[104 128 107 129 149] >> 104
[154 117 127 157] >> 154
[155 106 120 143 118 152 111] >> 155
[149 138 140 137 142] >> 149
[119 149 123 154 135 155] >> 119
[137 103 133 153 143 155 125] >> 137
[125 130 156 131 128 135] >> 125
---
[[135 126 105 144]
 [137 152 116 123]] → 135, 123

[131 118 107 122 147 117 146] → 131, 146

[111 133 113 151 141 133] → 111, 133

[[124 117 109 120 117 135]
 [141 101 132 114 134 125]
 [143 123 155 130 148 118]] → 124, 118

[[118 136 123 126 119 127]
 [141 138 148 156 133 145]
 [124 130 126 111 130 120]] → 118, 120

[127 103 126 130 124 128] → 127, 128

[[148 126 109 121 140 113]
 [149 122 127 120 127 133]
 [154 123 114 119 137 120]] → 148, 120

[[118 122 149 132 145]
 [119 115 140 135 139]
 [129 115 125 123 136]] → 118, 136

[[128 122 131 113 140 130]
 [128 126 129 124 132 129]
 [128 118 134 101 149 132]] → 128, 132
---
[[117 108 103 149 123]
 [111 122 142 118 136]] ==> 103

[106 151 150 111] ==> 151

[148 128 122 133 157] ==> 122

[[114 129 115 117 127]
 [155 130 123 115 129]] ==> 115

[139 121 121 106 103] ==> 121

[103 111 132 122] ==> 111

[157 129 100 136 140] ==> 100

[[136 147 139 119 123]
 [112 144 119 130 122]
 [115 105 109 142 137]] ==> 139
---
[[121 120 124 126 112 130 125]
 [118 121 119 116 104 124 121]] yields 121

[[112 147 143 131 124 127]
 [143 125 133 136 139 126]
 [149 128 139 142 141 129]] yields 125

[[128 135 114 107 123]
 [127 115 146 141 135]] yields 115

[[146 126 112 129 113]
 [124 145 123 147 145]
 [103 112 152 100 128]] yields 145

[[124 125 119 120 106]
 [144 137 136 138 131]] yields 137

[[103 141 112 110 131]
 [117 141 106 121 129]] yields 141

[[142 127 103 113 145 128 114]
 [117 137 111 146 100 116 133]] yields 137

[[132 132 147 126 119 141 131]
 [130 129 131 129 154 125 126]] yields 129

[[119 121 118 151 128 102]
 [103 147 142 145 119 119]
 [119 150 150 154 119 132]] yields 147
---
[ 99 110 119 146 116 121 123] --> 146, 146

[[130 124 129 126 124 133 127]
 [110 101 112 141 129 126 140]
 [123 130 109 123 126 134 149]] --> 141, 149

[130 138 124 104 106 145  99] --> 104, 145

[[122 132 115 134 109]
 [148 128 145 123 131]
 [116 149 127 131 126]] --> 145, 149

[[126 125 131 126 128]
 [126 124 130 134 133]
 [110 125 150 127 127]] --> 130, 150

[120 125 109 115 131 121 100] --> 115, 131

[[128 120 128 124 130 124 123]
 [116 115 135 107 111 106 124]
 [108 118 118 134 104 119 120]] --> 107, 135

[110 138 145 118 144 109 157] --> 118, 157
---
[102 127 103 129 103 101] >> 103

[[131 156 134 126 145]
 [133 157 137 127 146]
 [136 107 130 139 130]] >> 126

[[120 116 119 148 116 150]
 [137 137 138 119 135 123]
 [135 133 134 118 132 122]] >> 116

[142 108 134 135 116 128 150] >> 128

[[131 124 106 132 123]
 [128 126 138 132 129]] >> 132

[131 157 133 120 114 116 136] >> 116

[154 119 155 145] >> 155

[131 150 143 125] >> 143
---
Q:
[[127 112 138 124 118 139 125]
 [133 127 150 120 124 135 136]
 [134 124 147 123 130 130 130]]
A: 136

Q:
[[145 103 125 151 112 150 131]
 [131 117 117 141 117 145 118]
 [143 108 131 144 118 142 136]]
A: 118

Q:
[[138 100 126 115]
 [151 134 146 114]
 [138 147 142 149]]
A: 114

Q:
[[118 128 117 127]
 [126 127 126 141]
 [147 130 149 129]]
A: 141

Q:
[[112 123 128 107 126]
 [103 109 129 109 136]
 [145 142 130 148 138]]
A: 136

Q:
[[135 119 134 119 132 125 121]
 [105 157 106 157 116 139 148]
 [137 117 138 117 131 120 121]]
A: 148
